In the data rows, the value 128 means zero.
Here are some points:
[136 149 167 179 169 132 134 142 112 148 106 123 104 131 138 102 130 116
 112]
[140 118 140 191 164 156 120 156 115 146 113 131 103 149 123 123 136 123
 128]
[118 146 154 162 193 142 155 174 114 192 116 125 166 146 141 137 154 124
 128]
[134 120 129 149 115 116 121  94 123 113 111 120 122 171 136 126 114 116
 147]
[108 107 204 122 142 138 109 128 122 146  91 124 107  87 133 130 111 127
 116]
[201 116 115 114 110 130 142 104 116 108 119 126 107 114 111 130 133 143
 124]
[116 120 114 108  94 138 111  90 124 105 131 126  97 107 112 125 125 116
 128]
[128 115 111 115 116 125 135 113 122 111 111 141 128 102 116 219 107 129
 114]
[142 143 147 153 124 133 126 140 127 152 131 137 103  93 141 130 170 133
 102]
[128 112 171 206 144 126 143 107 119 103 100 119 112 164 129 132 117 130
  98]
[104 111 205 126 142 134 100 114 115  88 125 137  98 115 141 110 113 128
 127]
[104 139 170 187 192 132 122 160 107 164 113 139 143 160 128 108 170 111
 131]
[133 116 107 108 116 119 124  99 136  95 104 140 106 122 134 124 130 115
 110]
[126 118 145 188 149 104 127 120 103  95 130 117 116 192 120 114 122 117
 124]
[132 101 116 102  91 134 125  94 129 105 128  97 109 128 115 226 134 118
 116]
[120 113 110 106 105 136 116  97 118 114 119 128 132 119 144 106 120 127
 119]
[122 117 196 126 159 103 110 135 131 140 129 128 121 117 123 108 141 128
 125]
[140 131 125  97  98 125 104  92 132  99 122 127 109 116 145 102 115 136
 115]
[117 129 138 111  98 120 116  91 126 113 112 128  87 107 128 123 119 114
 101]
[148 118 121 126  78 151 123  92 148  99 105 109 111  85 135 127 110 132
 129]
[121 127 128 114 127 128 116 105 134 112  95 123 111 181 115 107 142 104
 139]
[123 115 119 137 169 108 110 186 133 131 140 144 159 143 133 132 170 112
 111]
[126 158 131 153 114 146 166 160 130 159 169 115 147 114 121 124 157 141
 127]
[118 185 125 112 119 124 177  81 199 101 135 226 101  95 111 121  97 131
 223]
[131 102 112 121  93 117 102  96 131  98 115 124 112 118 128 135 124 105
 124]
[129 108 152 121 124 105 121 111 136  89 118 113 115 202 139  86 112 119
 109]
[119 160 118 144 182 130 155 182 133 166 167 122 204 116 130 164 148 133
 148]
[108 123 196 147 163 114 104 144 112 143 126 118 109 151 122 117 121 128
 113]
[109 181 108 110  95 136 187 103 211 118 104 225 124  95 127 125 126 108
 223]
[119 119 110 128 128 129 125 154 120 142 138 133 105 163 119 107 132 134
 116]
[122 112  98 153 168 135 102 142 117 151 108 127 145 177 130 106 103 128
 133]
[115 153 116 123 130 139 142 150 126 180 130 116 165  94 128 136 142 115
 143]
[110 116 114 126 130 130 130 114 120 115 133 128 140 101 123 199 110 138
 116]
[132 202 127 113  98 105 217 116 168 144 122 193 185 125 125 123  95 127
 214]
[129 203 110 147 131 122 202 165 105 190 176 125 213 128 116 137 149 130
 154]
[126 118 108 164 139 148 132 151 113 158 101 122  91 141 124 106 114 118
 119]
[188 124 108 110 100 126 115  96 120 105 116 134 119 103 118 122 127 115
 117]
[112 115 137 115 102 137 110  93 118  91 114 136 120 110 141 192 120 109
 142]
[123 119 114 184 167 116 111 154 108 156 110 106 148 156 123 139 130 143
 119]
[129 118 115 119 110 132 139  97 128 132 136 120 102 124 111 136 114 140
 114]
[120 164 132 164 179 135 153 173 124 184 149 117 172 158 137 141 156 116
 131]
[114 133 126 109  88 113 133 141 146 141 205 129 158 108 126 104 165 114
 133]
[117 156 139 127 138 120 132 180 144 144 207 137 140 128 142 110 205 133
 102]
[139 111 104 107 129 112 133 127 121 126 123 116 101 107 136 204 116 134
 102]
[115 120 120 125 125 149 117 141 133 125 127 130 107 117 107 209 124 150
 134]
Then 12 other points, each followed by its number:
[122 125 126 163 155 139 123 184 130 175 134 135 161 138 120 145 131 126
 116] 0
[187 124 129 117 101 139 110 120 139 114 190 146  91 102 130 107 185 127
 135] 1
[114 188 115 114 134 125 190 127 134 169 125 134 167 132 140 128 112 103
 160] 2
[119 143 119 115 116 124 116  95 127 123 125 122 112 103 151 118  99 121
 132] 3
[115 110 111 108 106 123 119  98 115  77 117 122 118 132 152 107 100 136
 128] 4
[122 108 202 159 167 127 125 156 129 147 133 132 112 126 138 130 145 141
 113] 5
[119 124 111 172 120 126 120 137 124 110 128 142 109 188 132 119 106 143
 130] 6
[218 127 137 117 106 131 119  84 123 104 117 129 121 108 133 120 128 131
 132] 7
[157 153 128 103 117 120 139 123 122 124 176 110  88  87 123 119 140 150
 117] 8
[120 116 153 174 133 134 121 113 140 139 109 132 104 135 130 120 146 114
 136] 9
[103 131 124 110 111 118 112 109 124 119 134 111 126 106 118 127 111 130
 114] 10
[104 148 170 168 154 126 148 142 128 169 106 125 137 126 106 122 143 141
 110] 11
Which of these numbered points is nearest to each point below, ignoring the direction in which the first points spread most? Its number follows each.
[129 121 126 113 119 112 125 134 116  97  87 121 127 159 136 133 122 138
 117] > 4
[214 134 108 101  83 125 123 109 110 104 116 143  99 116 133 129 120 119
 137] > 7
[135 147 149 126 132 117 130 151 133 143  89 124 117 114 132 118 121 123
 117] > 11
[232 122 109  99  80 121 130  80 129 107 111 122 119  98 108 115 137 119
 118] > 7
[102 194 107 120 151 128 204 127 128 186 113 158 169 110 139 132 132 132
 161] > 2
[122 154 144 110 150 114 138 161 136 151 186 115 156 113 118 139 174 137
 130] > 8
[104 130 160 166 173 115 117 144 121 162 118 129 125 153 118 129 153 127
 157] > 9
[226 120 106 109  86 141 110 103 148 111 118 110 117 125 114 104 128 124
 136] > 7
[138 112 139 158 193 131 106 217 143 180  99 120 153 138 123 134 153 136
 127] > 0
[176 128 138 101 120 138  98 132 114 134 183 139  96 136 131 123 186 104
 121] > 1
[134 112 130 130 107 122 132 110 114 101 144 130 133 145 151 133 126 108
 134] > 4
[139 152 122 107 125 132 127 157 120 143 188 110 157  94 136 101 187 110
 116] > 8
[121 124 180 140 176 119 113 156 134 154 150 118 107 163 124 130 146 149
 116] > 5
[101 128 129 142 126 139 131 142 116 139 138 105 113 124 122 115 158 128
 127] > 10
[127 155 122 136 114 131 162 146 158 172 179 133 122 113 121 115 134 128
 146] > 8
[213 125 105 131  92 133 118 115 110 102 129 107 105 123 114 123 155 122
 116] > 7
[147 199 114 120 132 115 204 174 136 170 146 116 201 120 138 145 118 142
 172] > 2
[150 136 111 142 180 120 127 188 135 160 112 119 169 158 138 154 129 127
 131] > 0
[103 130 170 177 207 117 116 200 126 159 139 127 131 135 135 128 145 144
 122] > 5
[114 110 113 113 101 119 103  89 119 109  99 124 133 118 116 117 122 123
 114] > 10
[117  98 130 113  81 138 122 100 126  90 112 136 135 110 133 210 120 109
 115] > 0
[135 153 156 190 197 116 125 175 111 165 139 136 135 144 129 130 158 122
 126] > 9
[115 140 117 121 109 117 106  86 124 122 128 111 121 128 145 116 106 129
 118] > 3
[139 105  98  98 111 132 125 116 115 107 121 130 123 125 185 106 135 117
 117] > 4
[103 115 120  94  99 133 106 101 131  88 122 113 110 120  94  98 105 125
 123] > 10
[142 108 114 120 103 128 112 103  97 105 107 130 135 128 127 120 100 113
 127] > 4
[108 139 127 171 131 119 101 127 121 107 116 131 117 218 141 106 104 120
 126] > 6
[111 106 163 195 165 145 115 145 136 138 134 140 118 165 115 120 121 133
 124] > 9
[138 106 116 107 118 116 113 105 121 111 119 127 114 103 192 149 106 139
 123] > 3
[111 124 137 109 117 137 130 112 134 118 102 119 109 114 129 139 111 193
 113] > 11
[121 101 123 116 107 119 119 121 127 121 123 131 159  99 124 219 110 122
 114] > 0
[114 120 187 149 194 136 114 159 132 145 132 157 115 143 116 105 139 121
 113] > 5
[169 103 132 105 106 127 117  75 117  88 111 127 127 118 111 120 118 128
 123] > 7
[147 124 217 141 179 148 131 159 122 169 118  99 104 135 117 122 158 105
 125] > 5
[120 137 144 112 112 137 112  88 129  89 117 121  89 103 124 113 113 199
 118] > 11
[221  99 129 102 118 108 110  94 131 132 159 145 110 137 136 116 141 108
 123] > 7
[133 123 117 161 161 144 120 132 134 108 133 131 127 207 136 110 105 121
 123] > 6
[117 153 124 160 150 115 117 179 108 162 151 125 149 133 109 110 166 122
 122] > 10
[115  84 182 146 162 126 119 120 132 116 112 113 129  90 122 130 124 141
 106] > 5
[123  97 140 155 102 120 127 112 118 120 104 114 126 118 124 109 105 125
 107] > 11
[177 126 124  86 110 123 121 126 121 131 183 123 119 128 134 128 194 124
 124] > 1
[197 106 129  85  97 124 150  97 139  91 146 100 117 112 139 122 123 132
 104] > 7
[102 120 106 154 111 115 107 109 117  97  98 125 141 201 121 124 105 149
 126] > 6
[127 185 117 130 130 125 195 146 122 179 136 140 178  98 123 134 125 135
 168] > 2
